[[ 18  13 -10 -21   7 -10  -9 -18   1 -33 -11  17   1  -1   5]
 [  9  -3 -17 -12  -3   6 -19   0  -8 -15   5   6 -13  23 -23]
 [ -2   7  20 -26  13 -29 -20  -1   2 -33   8   1  -7  -8 -17]]
:
[[  9  -3 -17 -12  -3   6 -19   0  -8 -15   5   6 -13  23 -23]
 [ 18  13 -10 -21   7 -10  -9 -18   1 -33 -11  17   1  -1   5]
 [ -2   7  20 -26  13 -29 -20  -1   2 -33   8   1  -7  -8 -17]]

[[ -2 -15   2 -18 -16 -24  14]
 [  2   1 -13   2   1   3 -12]
 [ 13  13 -10  25   7  36  21]
 [ 11   0   5  -8   0 -12  11]
 [ 17  21  -4  -2   7  -7 -15]]
:
[[  2   1 -13   2   1   3 -12]
 [ 13  13 -10  25   7  36  21]
 [ 17  21  -4  -2   7  -7 -15]
 [ -2 -15   2 -18 -16 -24  14]
 [ 11   0   5  -8   0 -12  11]]

[[  1   8  -2  -1   1   6   0 -13   5  -1   1]
 [  1   1   3   9   2  -1  -4  -4  -6  20 -10]
 [ -7   1 -10   1   0 -10  -1   9  12  13  -1]
 [ 19 -14  -3 -33  16  -2  28 -29  15  29 -14]]
:
[[ -7   1 -10   1   0 -10  -1   9  12  13  -1]
 [ 19 -14  -3 -33  16  -2  28 -29  15  29 -14]
 [  1   8  -2  -1   1   6   0 -13   5  -1   1]
 [  1   1   3   9   2  -1  -4  -4  -6  20 -10]]

[[ -2  -1 -26  -2   3 -12  -5  -1 -21   4]
 [  2  -1  30   2  -2  15  -1  -3  23  -2]
 [  1  -1  23  -2  -1  12  -4  -3  -4  -2]
 [ -2  -1 -28  -1   4 -13  -3   0 -12   5]
 [ -1  -1 -19  -3   4  -9  -5  -1 -24   5]
 [  1  -1  20  -1  -2  10  -4  -3  -2  -1]
 [  1  -1  14   4   0   7   0  -1  27   1]
 [  0  -1   6  -2  -1   3  -4  -3 -11   0]
 [ -2  -1 -22  -2   1 -11  -4  -1 -18   3]]
:
[[ -2  -1 -28  -1   4 -13  -3   0 -12   5]
 [ -2  -1 -26  -2   3 -12  -5  -1 -21   4]
 [ -2  -1 -22  -2   1 -11  -4  -1 -18   3]
 [ -1  -1 -19  -3   4  -9  -5  -1 -24   5]
 [  0  -1   6  -2  -1   3  -4  -3 -11   0]
 [  1  -1  14   4   0   7   0  -1  27   1]
 [  1  -1  20  -1  -2  10  -4  -3  -2  -1]
 [  1  -1  23  -2  -1  12  -4  -3  -4  -2]
 [  2  -1  30   2  -2  15  -1  -3  23  -2]]

[[  3  -1 -10  11  -4  -2 -11   3]
 [  3   0  10  -5  -4   2   1   7]
 [  5  -3 -34   0  -8  -6  -4   7]]
:
[[  5  -3 -34   0  -8  -6  -4   7]
 [  3  -1 -10  11  -4  -2 -11   3]
 [  3   0  10  -5  -4   2   1   7]]

[[ -3   3 -32  -8  -8   1  10   2  -1 -30 -10   1]
 [-21   2  22   1   5   1  -6   1  -1  18  10   7]
 [-16   3   3  12   3 -29   2 -14   1   1  22  -2]]
:
[[ -3   3 -32  -8  -8   1  10   2  -1 -30 -10   1]
 [-16   3   3  12   3 -29   2 -14   1   1  22  -2]
 [-21   2  22   1   5   1  -6   1  -1  18  10   7]]

[[ 17   9  28 -19   9  19  -5 -21  29  12 -32  12]
 [-13  -2 -24  16  -6 -14   1  12 -25  -8  26 -12]]
:
[[-13  -2 -24  16  -6 -14   1  12 -25  -8  26 -12]
 [ 17   9  28 -19   9  19  -5 -21  29  12 -32  12]]
---
[[ -7 -35  17  -9]
 [-26   2 -16   3]
 [ 10 -22   5  -6]]
:
[[ -7 -35]
 [-26   2]
 [ 10 -22]]

[[ 18 -28  29 -31  23]
 [-16  25 -26  27 -21]
 [ 14 -26  27 -28  20]
 [ 14 -22  25 -24  18]]
:
[[ 18 -28]
 [-16  25]
 [ 14 -26]]

[[ -8  13 -16]
 [-14 -29 -26]
 [ -9   8 -27]
 [ 15  -8  11]
 [ -8   1   1]]
:
[[ -8  13]
 [-14 -29]
 [ -9   8]]

[[  3 -31   2   0   5]
 [ -2  27   0   5   0]
 [  3 -35  -7   3  -4]
 [  8  31   0   0   2]]
:
[[  3 -31]
 [ -2  27]
 [  3 -35]]

[[-22 -13   0  33  37]
 [-24 -12  -1  29  38]
 [-29  -6  -3  35  35]
 [-24 -12  -5  29  34]]
:
[[-22 -13]
 [-24 -12]
 [-29  -6]]

[[  6 -15  30]
 [ -7  14 -30]
 [  5 -11  24]
 [  8 -19  36]]
:
[[  6 -15]
 [ -7  14]
 [  5 -11]]

[[-10 -13  32  -3  36]
 [ -7 -12  26  -2  30]
 [ -5  -7  17  -2  20]]
:
[[-10 -13]
 [ -7 -12]
 [ -5  -7]]

[[  7  -3 -33]
 [-10  -5  -2]
 [-11  10  -7]
 [ -9   6 -19]
 [ -5   7 -13]]
:
[[  7  -3]
 [-10  -5]
 [-11  10]]

[[  0 -10  -4   5]
 [  0   0   2  -2]
 [ -3   5   4  28]
 [-17   8   2  -9]]
:
[[  0 -10]
 [  0   0]
 [ -3   5]]
